Turns, then the turns between two rows, first turn first; the first pair answered
turn X:
[  1  33   1 -12  11  21  12   0   3   7  -4   0  -5   5  17  -3] -> [ 9 34 -3 -9 10 21 11 -1  6  9 -1  0 -3 11 19 -3]
[-17   9   6   0 -16 -12  19   2  -6  -1 -20  12  -8 -24 -15   7] -> [ -2  12 -11   4 -25 -18  20   3 -13  16  -1   5   5 -22  -1   3]
[-3 -3  0  0 -4 -1 -6  1  4 -6  7  0  2  4 -2 -1] -> [-7 -4  3 -3 -3  1 -5  2  2 -6  4  1  0  1 -3  0]
turn A:
[ -5  13  -4   2   0  -2   6   3   8  -8   5   3 -10  -6 -16   1] -> [ -6  16  -3   2   3   1   5   3   6  -6   8   3 -11  -8 -14   0]
[-19  20   2  -5  18  22   8   7  -4 -14  10   2 -14   2   5   0] -> [ -5   4   0   8   9  17  -3   2  20 -28   3   2  -6  18 -12   1]
[  0 -16   2  15   0  -2 -13   0 -14  14  -3  -4   9  13  10  -1] -> [  0 -16   2  14  -2  -4 -11   0 -14  15  -3  -5  11   8   8  -1]
turn Z:
[-23 -12  13  -6  -2  -4  -4   1   3 -12 -25   1 -10 -20 -21  -2] -> [-11 -23  14 -17  -1  -7 -11  -3 -10  13 -30   9  -6  -4   3   2]
[  6   5 -12   2   0   3   8 -11 -21  32  14  14  17   0  14  -1] -> [  1  18 -18  15  -6   3  17 -10  -6  11  23   3  18 -17 -10  -4]
[  2 -11   1  -4  -5   1   6  -2   3  28 -10  -5  -3 -14  -7   6] -> [  1  -8  -1   1  -7   1   8  -2   7  24  -6  -8  -2 -19 -14   5]
[ 15  17 -11  -3 -20  -6  24  -7   4   3   9  -8 -12  -5 -16  13] -> [ -6  16   8  -4  -5   8  19  -3   2 -12   1  -3 -28  -8 -20  11]
turn K:
[-11 -19  11   0   1   0  -6   1 -10   1 -19   1  -5  -6 -10  -4] -> [-11 -16  12   0   1   2  -3   3  -8  -1 -17   2  -5  -7 -12  -3]
[-15   9  -1   0   6  19   9  -3  -9  -8   9  10  -9   1 -10   7] -> [ -2   3  -5   5  -6   9  13  -8   7 -13   2   8  -1   4 -24   7]
[-11   2   5   9 -10   6  13  -7  -1   3 -12  -6   3 -23 -13   0] -> [ -1  -8   1  10 -16   0   7 -10   1   9 -14  -5  10 -15 -13  -2]
Pairs:
(two turns a pair)
[-14   4  -2  12  -8   1   6   6  -5  -5   5  -8   3 -25 -12  -7] -> [  3  -3 -15  14 -16  -3   0   3  -8   4  14  -9  15 -13  -2 -10] -> X K
[  5  14 -11  17  -5  -9   4   4   6 -10  18 -12   7  -6  -8  -6] -> [-19  15   8   7  12   8   2   9  -5 -12  13  -5 -10 -11  -1  -5] -> A Z
[  3 -43  -7   7   0  -5 -13   5  -7  -4  13   4  14  11  -6 -12] -> [-22 -20  -1  -3   9   0   1  12 -28   3  19   2   3 -19  -4 -14] -> A K
[  2  11  -6   3   3  16  -5  12 -18   8  32 -11   2   9  20  -9] -> [-13  20  10  -4  16  25  -1  12 -13  -5  21  -3 -14   6  13  -3] -> K Z
[ 25   7  -9   0  -1 -17  -2 -11  22  -9  -5  -6   0  13   2   5] -> [ 15   7  -3  -6  -6 -23   8 -10  18  -8 -17  -6  -4  -8 -12   6] -> A X
[11 15 -9 -2 -2 -5 24 -9  0 25 10 -2  6 -1 23 -4] -> [ 23   1 -10   8  -5  -8  13 -14  21   9   4  -1  11  18  11  -5] -> A A
[ -7  20   8  -8   8   4   5   3   3   2  -4   9 -15   2   8  10] -> [ -8  19   5  -9   1  -5  10   2   3   3  -8   6 -13 -10  -1   9] -> K X
[ 17 -11 -13   2  -7  -6 -12  -6   4  11  -5   5  -5  21  10   6] -> [ -5  -3  -3   7  -4  -2  -3  -2  18 -17 -13   4 -17  -1 -20   7] -> Z X
[ 12 -10 -11   3 -12 -10   3 -15 -10   1  15 -15  18  -6  -4  -7] -> [-18 -17  17  -5  10  11  -5 -12 -14 -16   0  -6  -2  -5  -5  -5] -> Z Z
[ -7  -8  -6   1   4   9 -15   0  -1  -2  20  11  -4  21  27   0] -> [  5  -8 -16   3  -6   0 -11  -4   5   1  22  10   3  23  24   2] -> X Z
[-26 -26  10  21  -6   5 -18   3 -22  -7   4   9   7 -27  -4  -8] -> [  6 -33  -8  21 -15  -2 -24  -4 -16   8  12   9  24  -1  13  -8] -> Z X
[ -8 -24   9  10   4  14 -16  -2  -6  -6  -9  -3  -4  10  -6 -13] -> [-14 -17  12  11   7  14  -9  -1   0 -18  -8  -3  -6   5 -15 -11] -> K K
[ -4  -6  14   9   4  11  -2   9 -11  12  15   1  -2  13  31 -22] -> [ 11 -16   5  24  -9   0  -4   3  14  -6  14  -4   9  20  10 -23] -> A Z
[ -2   8  -1  20 -12  -7   8   1   8 -13  15  -7  -1  -6 -13  -3] -> [  2  -7  -3  14 -10  -5  -9   3 -15  12  19  -3   7   7  12 -10] -> K K
[  3  -3 -13   7  -5  -2  -3   6 -11   7  16 -11  10  -9   9 -10] -> [-6 14 -5  6  7 10  1  8 -5 -5 18 -7 -1 -6  7 -6] -> A K
[ -6 -30   2   6 -13  -5 -11  -3  12  11  -3   3  12 -10  -3   0] -> [  6 -16  -9   7 -16  -5  -7  -3   9  21  11   1  16  -5  12   1] -> A X
[ -4   2 -10  -7   3  -1   4  22  -3  -6  -3 -16  -4 -12 -23  -8] -> [-11  -2  -4  -8  11   7   0  24  -6  -7  -4 -12  -9  -8 -17  -9] -> X Z
[ 4 -1 -6 10  3 -2  2 -5  6 -2  7 -3  5 -4 -5  4] -> [-3 -7  4  2 12  7 -5 -6 -1  2 -2  5 -2  3  2  5] -> Z Z
